In the rows, zero is written as 128.
Turns in one plane each, and the order they were made in; the first pair answered
Z973:
[176  82 126  95 120 158 134 170 120] => [177  89 115  87 113 156 127 164 136]
[144 115 144 119 107 133 143 124 126] => [145 117 145 116 104 131 142 124 130]
[115  86 178 129 144 154 136 155 130] => [118  97 170 106 137 146 136 150 168]
[ 84 186 116 138 141 114 175 118 162] => [ 87 191 110 145 135 108 171 110 149]
Z62:
[126 155 108 110 151 139 113 135 117] => [133 155  99 123 119 113 109 112 130]
[148  87 112 105 134 128 190 134 151] => [153  90  94 101 136 128 183 131 144]
[120 126 134 131 135 117 161 105 167] => [117 127 133 119 166 131 162 123 154]
Z619:
[ 95 191 170 144 120 124  74 115 135] => [ 90 191 163 161 123 104 100 103 133]
[102 147 143 109 181 118 151 118 190] => [107 126 154 121 182 127 167 125 185]
[136 125 121 116 106 113 125 117 147] => [135 123 121 124 105 109 133 117 147]
[123 122 145 132 122 122 155 116 139] => [127 116 153 126 114 134 145 128 138]
Z435:
[178 117 106 107  59 101  75 106 113] => [ 87 164 158 169 175  91 119  90  83]
[146 111 120 142  85  99 154 118 162] => [105 140 135 151 149 103 177 120 158]
[ 99 146 114 137 163 143 125 148  96] => [139 121  86 106 112 152 106 153 114]
Now pairs of rows:
Between the rows of a pair lie 2 to 3 turns.
[131 168  89 106 118 110 120 127 137] => [128 140 127 170 113 115 138 129  89]
Z435, Z973, Z619
[118 156 120 125 138 106 130 104 152] => [110 134 156 153 142 118 149 112 140]
Z973, Z62, Z619
[114 100 123 157 154 125 192 140  93] => [127 109 134 106 132 173 109 185  90]
Z619, Z619
[157  98 103  78 150 140 182 139 148] => [160 109 100  59 146 148 155 147 151]
Z619, Z619
[129 158  82  99 122 116 136 124 149] => [118 110 151 169 117 126 176 132 120]
Z435, Z619, Z62
[128 171  62 136 139  90 104 101  77] => [141 154  57 103 148 116  94 129  69]
Z435, Z973, Z435
[146 145  93  83  81 117  95 106 149] => [100 154 115 166 134  89 149  79 102]
Z619, Z435, Z973
[124 118 146 115 152 208  87 193 104] => [114 190  61 151 108  97  95  84 141]
Z619, Z62, Z619
[119 117 153 150  84 143 150 133 109] => [126 158  88 109 101 124 133 116 117]
Z435, Z62, Z62
[143 167 107 140  92 118  66 127 108] => [135 179  99 108 123 133  64 140 127]
Z435, Z435
[152 151  72 141 102  99 117  91 105] => [168 133  68 117 106 124 101 118  90]
Z973, Z435, Z435
[125 108 147 163  98 108 152 104 150] => [131  87 163 156 113 136 154 135 132]
Z62, Z435, Z435
[147 104 107 134 132 148 108 190  88] => [100 139 135 158 186 133 139 177 104]
Z62, Z435, Z973
[107 161 136 141 149 124 112 128 138] => [109 126 159 153 150 134 132 143 129]
Z619, Z619, Z619
[160 126 112  90 124 148 105 153 110] => [146 118 162 145  78 125 116 122 126]
Z62, Z973, Z62
[119 131 118 113 189 161 110 142  91] => [115 149 106 118 194 138 120 124  96]
Z619, Z619
[133 104 133 117 155 130 162 134 145] => [139 115 130  90 149 145 121 151 145]
Z619, Z619
[131 134  89 114 152 124 106 131  90] => [111 155  97 131 158 107 116 112 106]
Z973, Z62, Z435
[106 113 164 116 167 142 171 140 134] => [109 108 187 143 141 144 149 141 109]
Z619, Z435, Z435
[125 138 104 143 188 104 106 127 109] => [161 117  86 126 143 110  88 135 105]
Z435, Z973
[138 134 110  89  96 125 104 112 161] => [112 136 125 149 113  94 142  84 143]
Z619, Z435
[143 127 126 141 110  98 156 104 169] => [138 118 145 139 128 112 166 116 174]
Z435, Z619, Z973
[111 177 126 121 113 101 135 109 169] => [108 146 140 172 118  93 165 109 125]
Z973, Z619, Z973
[140 114 130 118 143 124 165 148 163] => [134 136 116 152 125  93 155 116 148]
Z973, Z973, Z435
[178  55 113 124 101 116 192 135 143] => [134  92 121 152 185 139 172 157  55]
Z619, Z435, Z62
[101 202  89 113 170 102  91 103 121] => [143 115  95 176 110  71 176  81 110]
Z435, Z619, Z619
[160  99 113 120  94  89 144 109 158] => [167  81 130 115  87 112 136 126 150]
Z619, Z619
[150 122 139 121 114  97 145 100 176] => [157 100 147 136 102 105 148 108 157]
Z619, Z973, Z619
[ 99 136 179 169 117 135  93 128  97] => [ 98 158 162 122 153 155  83 146 113]
Z62, Z973, Z619
[130 118 145  56 137 175 107 170 175] => [126 162 100  62 118 129  93 125 194]
Z619, Z62
[148 154  96 104 109 156  67 134 109] => [133 165  59 117 147 112 137  91 137]
Z619, Z619, Z435
[156  98 125 105  90 144 119 143 144] => [157 108 110 117  76 131 109 129 129]
Z973, Z973
[ 96 156 148 158 135 105 127 114 127] => [141 146 102  95 106 123  95 140 134]
Z62, Z435, Z973
[139 134  76 103  96 108 107  91 129] => [116  88 156 171 123 135 153 114  83]
Z435, Z619, Z619
[133  89 171 134  99 145  87 165 128] => [123 108 153 108 152 159  87 184 121]
Z62, Z435, Z435
[134 119 153  68 129 147 105 134 198] => [ 92 121 207 164 154 136 128 121 136]
Z973, Z435, Z62
[148 135 111 153  80  90 151  90 140] => [172 126  82 106  81 114 132 119 149]
Z973, Z435, Z435
[166 105 135 129  71 144  66 106 133] => [132 152 135 124  94 118  61  81 168]
Z62, Z619, Z619
[132 148  90  96 181 109 168  93 146] => [167 136  61 102 125 101 143  85 124]
Z973, Z973, Z435
[166 109 150 122  69 116 170 128 183] => [117 146 142 100 188 141 187 151 163]
Z435, Z62, Z973
[129  96 165 108 105 141 153 142 182] => [115 102 172 136  97 123 158 123 180]
Z435, Z973
[112 104 178 148 111 129 149 141 153] => [116 135 163 113 104 144  98 149 159]
Z619, Z619
[103 144 160 163 187 157  87 146  58] => [147 152  95 169  92 102  61  95  70]
Z435, Z619, Z435
[146  92 127 138 167 154 149 168  62] => [160  82 123 142 141 152 146 166  60]
Z435, Z435
[127 126 168 202  98 108 146 110 100] => [129 156 124  66 153 140 139 143 190]
Z973, Z435, Z973
[145 144 114 127 100 139  77 150  94] => [137 153 112 148  84 116  82 124 104]
Z973, Z62, Z619
[138 152 127  86 107 114  98 140 165] => [107 161 171 138 116 106 115 123 159]
Z973, Z62, Z435
[110 159 125  79 149 166 140 159 129] => [102 170 112  91 158 135 164 130 135]
Z619, Z619
[137  87 111  87 131 144 119 157 149] => [121 122  77 101 161 125 117 141 119]
Z435, Z435, Z62
[141 130  92  75 114 118 133 115 188] => [141 123  77 127 110  87 160  89 153]
Z973, Z619
[123 157 139 166 172 127 121 128  90] => [158 115 148 173 127 140 118 140  83]
Z435, Z435, Z973
[142  92 155 152 122 118 146 124 142] => [147  86 146 144 144 136 143 145 122]
Z62, Z435, Z435
[109 157 103 133 173 106 150 111 124] => [142 125  88 124 126  96 162 106 143]
Z62, Z435, Z619
[149  88 131 142 115 144 133 141  85] => [148  89 132 151  97 132 131 130  91]
Z62, Z62
[136  81 158 144 112 118 183 122 156] => [150  80 162 122  95 138 157 136 164]
Z973, Z619
[136 163  94  97 154 125  72 122 101] => [ 93 175 161 144 150  99 104  89 143]
Z62, Z435, Z62
[137 136 125  88 113 100  87 131 120] => [126 141 125  87 142 106  92 135 110]
Z973, Z435, Z435
[121 146  94 130 153 111 126 114 104] => [150 115  96  99 126 139 120 138 112]
Z973, Z973, Z435
[130 105 145 118 130 137 152 139 150] => [134 102 131 114 142 145 149 147 122]
Z435, Z62
[118 133 102 108 164 117 162 133 161] => [149  98 104 160 100 107 148 124 112]
Z435, Z973, Z973
[124 131 102 103 159 101 176 113 162] => [142 121  91  93 132 102 165 114 167]
Z435, Z435, Z435
[153 201 118 158 116 130  50 102  49] => [139 229 120 148  99 105  54  73 104]
Z435, Z62
[ 97 118 148 159 147 114 119 133  69] => [148 104 100  76 102 128  97 147 121]
Z973, Z435, Z62
[115 128 104 163 118  60 164  76 119] => [128  77 152 179 121 103 173 125  77]
Z973, Z619
[140 111 111 104 172 129 151 144 149] => [130 134 102 128 176 106 154 124 135]
Z62, Z435, Z435
[159 104 134  79 116 135 154 142 179] => [167 118  94 122  90  90 152 103 150]
Z973, Z973, Z619
[132 181  63 100  89 104 123 104 128] => [127 144  77 158 109  92 172  95  85]
Z619, Z973
[161 106 124 147  42 126  90 111 181] => [152  89 149 201  67 141  93 127 101]
Z973, Z973, Z973
[155  83 127 125  85 113 146 117 160] => [102 114 152 146 153 103 174 109 157]
Z435, Z973
